One vector is turned by the same rotation once a tick. Each row is the vector after some number of ticks, and that number follows the row.
The counts run from 0 to 210.
321 -24 -141 30 59 -56 -51 305 81 -20 55 45 -151 58 67 -125 391 26 -58
 173 215 15 -266 -64 -13 -110 -69 8 58 -115 10 149 -43 19 204 -39 -148
 102 129 74 -343 145 -73 17 -255 -86 144 218 112 -99 70 62 -47 -3 -113
 166 -32 -68 => 167
143 55 77 -354 56 -247 -102 -3 -144 -183 201 107 -53 -138 331 157 234 27
 111 10 -92 -5 -110 62 -66 39 78 193 59 15 67 174 66 -155 46 -63 -81 272
 59 111 135 227 53 109 -278 -31 -25 135 -26 -41 107 -133 44 161 191 223
 -47 -102 => 182
-154 60 -93 171 -25 54 130 22 79 158 3 171 91 157 267 -54 -8 -71 140 7
 94 70 -80 -319 -141 112 -39 44 -131 276 323 57 221 186 50 38 103 -291
 230 126 -91 -61 -139 37 63 -128 -179 -130 148 -3 -14 36 -157 -195 -149
 229 -7 141 => 131
349 65 -155 20 39 -11 -52 321 41 -70 113 112 -79 42 111 -134 411 118 -34
 72 162 27 -244 -89 -149 -125 -13 17 13 -93 64 192 -51 -22 224 -25 -108
 50 79 125 -273 108 -36 -42 -324 -147 102 239 105 -136 -2 14 -18 8 -138
 168 -37 -40 => 166
110 -51 185 -146 110 -185 -64 86 -41 -51 144 -136 -138 201 110 247 31
 -93 49 207 -7 -16 -329 21 32 271 123 66 64 115 190 167 35 75 85 100
 -201 266 -17 -28 -245 209 12 128 127 158 118 234 55 -111 227 10 67 -47
 36 62 -165 -16 => 177
398 91 -181 93 -75 -142 86 -26 -228 -33 -92 219 41 -46 -156 -157 206
 -169 -65 41 187 -20 -124 -51 -62 181 144 -64 43 258 -24 158 333 -1 -160
 -52 42 -116 208 -16 -263 132 -54 7 -218 -3 -68 -159 115 -12 -35 110 -29
 -8 194 147 -11 -32 => 209
193 146 130 -80 87 96 -189 92 5 -73 239 35 -33 61 184 28 254 59 -51 -22
 48 4 -160 -22 -109 -110 -29 -172 -90 -226 270 -1 -15 77 298 163 -43 -31
 -33 -56 -165 13 10 -220 -267 -211 5 166 -154 -243 9 -266 136 -19 -120
 133 -149 -2 => 163
149 96 -387 89 -16 -153 215 -13 35 31 -109 172 17 -102 260 -319 160 -33
 -44 19 173 -52 -33 -136 2 -50 -141 -60 -34 8 55 -44 237 -63 -75 -68 39
 -132 164 65 -84 -104 -98 119 -354 -122 -75 -230 56 -28 -157 54 -255 -62
 100 253 -18 3 => 124
330 37 230 -112 239 -229 -64 -132 -179 -38 36 -26 96 -12 63 -131 73 -208
 -57 161 -9 -103 -179 187 46 -86 -172 44 21 36 -26 -43 237 -64 -6 163
 -84 264 47 -12 -223 251 74 -4 -199 156 58 27 -86 -154 71 -135 209 217
 146 72 27 -127 => 186
248 -21 14 -156 112 -137 -278 -55 -288 -226 -62 64 20 -57 -2 -1 305 21
 -90 18 -28 -43 -223 68 140 29 0 -172 -28 -351 125 -47 19 142 35 214 -21
 91 91 -145 50 6 67 -136 -119 -32 66 250 -145 -89 110 -143 203 9 236 49
 -222 -123 => 78
-234 57 20 238 -15 29 99 -65 64 209 -21 126 108 135 179 -81 -4 -132 76
 -25 128 52 -23 -329 -86 23 -90 25 -186 223 285 -73 270 188 66 118 128
 -265 216 47 -184 -118 -68 -113 25 -163 -181 -216 115 -21 10 -23 -107
 -198 -113 237 -37 107 => 130
282 64 -17 -178 84 27 -30 20 -28 -244 107 86 121 -5 289 -8 323 -132 -6
 99 85 17 25 -80 8 -25 12 -177 189 153 170 214 23 36 108 4 -295 -72 245
 58 9 211 -2 184 -294 -157 -48 98 -66 20 -14 25 -178 193 -167 94 -28 113 => 57
159 199 -80 -70 172 -158 158 -200 -88 -10 -11 -7 69 -59 170 -82 -170 -69
 -106 133 10 -130 -203 90 13 210 0 -253 -65 -35 262 -204 390 45 -70 102
 67 -4 -110 -194 -120 -109 -67 47 -140 113 -125 -185 -165 -206 -176 -96
 3 -135 192 106 -151 35 => 119
503 22 -93 -47 66 -130 -250 3 -137 24 -192 222 -86 -106 33 -171 344 -10
 112 -81 110 49 -266 -17 61 -45 -84 174 12 -13 -6 66 -163 -77 109 -18
 -115 -3 241 73 -61 92 54 -113 -321 -53 110 64 -38 -114 -13 13 114 93
 172 113 112 -63 => 82
11 -17 -3 7 107 -136 -67 -187 118 120 -143 -25 -130 -18 224 75 -132 -58
 141 225 155 -189 -190 156 15 147 48 3 -237 -304 350 -119 129 131 110 93
 -112 59 31 -149 -43 -48 -151 -6 107 -6 130 53 -20 -153 29 69 -97 -207
 305 142 -312 92 => 10
-343 73 224 -120 71 -26 31 148 13 138 144 -33 14 40 422 48 -182 -36 79
 72 -128 -101 -120 -112 -180 113 10 48 -44 130 310 -48 267 58 137 107 76
 64 -14 56 12 -61 -70 31 136 -93 -88 -93 15 -152 9 -231 -11 -213 -103
 309 -51 4 => 29
-293 -52 -10 -123 12 -200 -13 -177 -126 141 -135 74 -58 -77 342 27 -170
 -51 198 5 -85 -125 -139 -118 38 147 -143 150 -167 58 207 -162 143 54
 -110 120 161 15 137 -3 218 -84 -28 10 117 45 -55 -206 -70 -66 23 -136
 -27 -186 310 276 -170 -39 => 113
67 17 -14 -62 102 76 -7 -65 147 35 210 227 334 -109 316 28 263 57 135 2
 -1 20 71 97 -135 93 159 -4 66 -113 269 194 273 16 68 -9 -15 18 200 -13
 73 -33 -81 167 -78 -314 -208 -119 71 -46 -75 -37 -225 -5 -98 233 24 97 => 140
-300 -93 54 -58 39 -298 4 -171 -107 134 -179 21 -55 8 244 -15 -150 -120
 138 79 -66 -139 -195 -76 93 135 -148 166 -144 -11 167 -188 205 82 -113
 138 151 96 138 -43 73 -118 -1 16 193 105 -36 -209 3 -61 102 -69 19 -223
 290 226 -157 -87 => 112
148 139 -70 -79 110 -104 24 86 86 142 82 244 86 -89 292 -224 184 0 46 39
 -72 -96 66 -96 -195 -187 -247 -62 46 35 159 99 112 -226 -97 64 84 66
 198 77 -124 104 -73 91 -280 -192 -80 -192 -6 -260 -55 -270 -61 -71 -166
 203 142 -4 => 39
-57 -267 280 -63 137 -26 -235 -24 -164 35 -46 -49 52 125 93 85 224 -239
 26 42 -111 40 -252 -77 252 119 -27 131 212 -10 107 -34 -63 248 56 249
 -142 73 277 -102 -48 90 125 40 255 -46 99 56 -134 64 341 -12 102 -83
 -87 76 7 -71 => 69
90 235 20 126 89 -145 98 43 144 67 31 -65 18 31 47 -157 -74 -71 -141 155
 328 -55 -140 191 15 53 7 -70 -183 -157 57 -82 435 -30 221 36 -17 106
 -27 -55 -387 -76 -145 -57 -160 -18 25 6 89 -129 -54 -66 32 77 100 262
 -93 -3 => 18
-95 -98 -41 75 57 -304 90 -32 -134 207 -202 -33 -7 17 68 -123 -138 -136
 43 191 -15 -109 -300 17 137 252 -120 189 -37 52 0 -107 271 61 -148 89
 99 216 79 -39 -190 -58 -17 127 219 179 16 -205 109 -28 85 52 19 -205
 280 213 0 -119 => 110
7 10 -112 86 -23 -94 -128 91 55 285 -49 203 -159 -43 126 4 73 126 235
 -189 69 89 -317 -116 -55 266 104 279 -233 -64 202 -1 45 23 75 -64 193
 -143 96 22 -7 -146 -36 -179 16 -156 47 -100 56 -79 60 16 33 -316 199
 259 1 -8 => 5
-95 193 46 129 24 -166 34 50 56 38 18 -31 33 25 87 -172 -76 -79 -136 126
 296 -91 -110 112 -10 -22 -85 -5 -271 -191 51 -101 455 51 209 94 47 95
 16 -16 -360 -102 -129 -113 -139 -70 6 22 161 -72 -1 -132 52 97 111 338
 -113 -31 => 19
-116 29 14 -112 34 66 -32 -123 91 2 283 184 279 -85 334 110 237 54 101
 -4 -59 16 95 45 -101 96 137 -42 25 -147 321 96 296 88 121 37 22 -26 206
 -22 93 -98 -57 89 -41 -315 -246 -171 30 -66 2 -102 -242 -90 -60 266 -45
 86 => 139
118 -49 -86 90 101 -139 -13 -126 143 155 -118 6 -132 8 197 30 -114 -49
 170 256 125 -159 -268 134 10 245 79 77 -152 -238 327 -117 93 132 93 14
 -101 90 17 -143 -83 -91 -136 68 141 11 152 8 24 -103 28 206 -124 -258
 307 80 -209 78 => 9
-85 -26 -67 136 43 9 -93 109 -19 308 -214 -29 -145 91 -44 -73 56 -122 20
 -105 206 16 -326 -69 239 219 24 23 -180 -188 16 -125 162 103 54 78 81
 -189 108 -158 -206 -119 -49 -241 65 -84 180 -126 -155 -116 106 -63 162
 -123 201 213 -102 -158 => 2
20 111 -145 46 139 -43 -55 316 129 202 -86 113 169 94 244 -205 232 26 10
 -230 135 164 -140 -154 193 188 -7 63 96 -28 104 177 -12 -89 82 45 -48
 -5 234 50 -102 -104 -78 138 -51 -257 -55 -14 -84 -37 77 -146 14 39 -306
 259 308 22 => 149
160 -40 -131 15 -96 -200 -25 83 -145 -33 -117 -1 -356 35 122 107 105
 -103 115 14 119 91 -410 -130 106 266 178 294 -32 229 82 59 -118 80 181
 -205 -141 -39 63 97 -25 11 19 22 -41 76 95 110 13 44 54 228 -61 -67 274
 195 -158 32 => 91
167 -115 80 99 60 -80 -106 119 103 73 26 -89 -190 137 -22 -45 329 -181
 -62 219 214 -10 -197 -44 147 -125 -185 41 29 -183 -29 6 -53 55 129 132
 -199 172 158 0 -443 140 -1 -39 -104 -31 244 141 57 -34 227 3 24 -3 -101
 160 -110 -117 => 169
359 122 -173 21 -116 -131 28 -11 -215 -85 -33 273 41 -89 -86 -113 225
 -101 1 -25 159 22 -61 -73 -114 165 148 -90 -18 293 3 163 302 -18 -171
 -50 58 -220 211 44 -167 153 -45 -61 -299 -39 -100 -184 90 -105 -79 53
 -26 20 196 226 -30 17 => 208
41 8 191 -130 112 -79 -98 -205 -79 -301 223 116 138 42 311 71 164 -54 14
 182 -77 -18 64 -180 -120 -159 -138 -147 -10 -21 403 -3 87 216 85 258
 -122 -19 155 -9 25 74 12 70 -133 -126 -176 172 20 35 142 -84 -92 -65
 -154 65 -191 203 => 54
-262 -3 318 19 88 -91 46 24 135 257 65 -192 -59 49 341 9 -270 -248 27
 159 12 -90 -142 -25 22 156 -66 88 -28 124 180 -156 285 32 189 89 -64
 131 32 -24 -216 -77 -65 40 206 -27 1 -183 -10 -81 75 -129 -33 -143 -85
 249 7 -4 => 27
86 -60 61 -85 -21 -217 -46 -98 -304 -110 86 174 -174 -131 239 36 39 -49
 149 10 -247 -37 -238 -265 -204 31 -53 200 -48 257 222 -78 88 115 -53 11
 156 -83 27 109 76 99 151 -36 -104 5 -72 -90 16 30 127 12 19 -356 219 85
 -95 -1 => 198
348 13 26 -111 240 62 -69 67 124 23 85 -122 -56 1 288 35 142 -117 -33
 148 -1 -13 -230 99 69 103 16 -185 137 -191 280 -65 -158 53 283 62 -311
 34 -32 -141 -84 -8 1 92 -103 -105 145 150 -288 -164 3 2 -62 -24 -144 -4
 -77 70 => 160
196 44 264 -88 223 -207 -134 -94 -243 -49 -40 10 87 15 88 -158 53 -156
 -30 140 -22 -100 -157 74 12 -145 -251 -1 -75 44 -18 -59 266 -24 -48 224
 -9 202 77 -14 -224 245 84 -79 -180 152 67 72 -82 -148 127 -245 324 188
 165 115 -34 -150 => 187
169 -2 -223 239 34 -132 193 -122 148 163 -125 46 37 -20 114 -263 75 -267
 -44 128 211 -23 -52 -38 169 17 -152 -52 22 30 18 -156 212 -23 -20 -17
 -96 -116 184 -35 -322 -89 -88 69 -219 -81 -20 -351 0 -23 -61 86 -242
 -67 27 161 39 53 => 126
38 86 -23 -129 77 -92 -23 8 40 122 161 185 97 -112 293 -146 201 -11 2 28
 -96 -99 110 -83 -156 -196 -211 -120 1 -94 139 7 184 -181 -92 119 127
 117 153 8 -104 33 -47 7 -277 -229 -113 -232 -52 -256 -37 -361 -31 -117
 -125 246 68 -80 => 38
-31 -52 115 91 237 -100 -146 101 78 157 43 -50 81 130 151 -74 64 31 -24
 18 -77 97 -279 -84 154 135 -114 81 29 -308 282 -152 3 176 179 227 -21
 169 75 -113 -223 -186 71 80 189 -128 1 89 -18 37 291 -45 60 -290 -230
 66 135 66 => 153
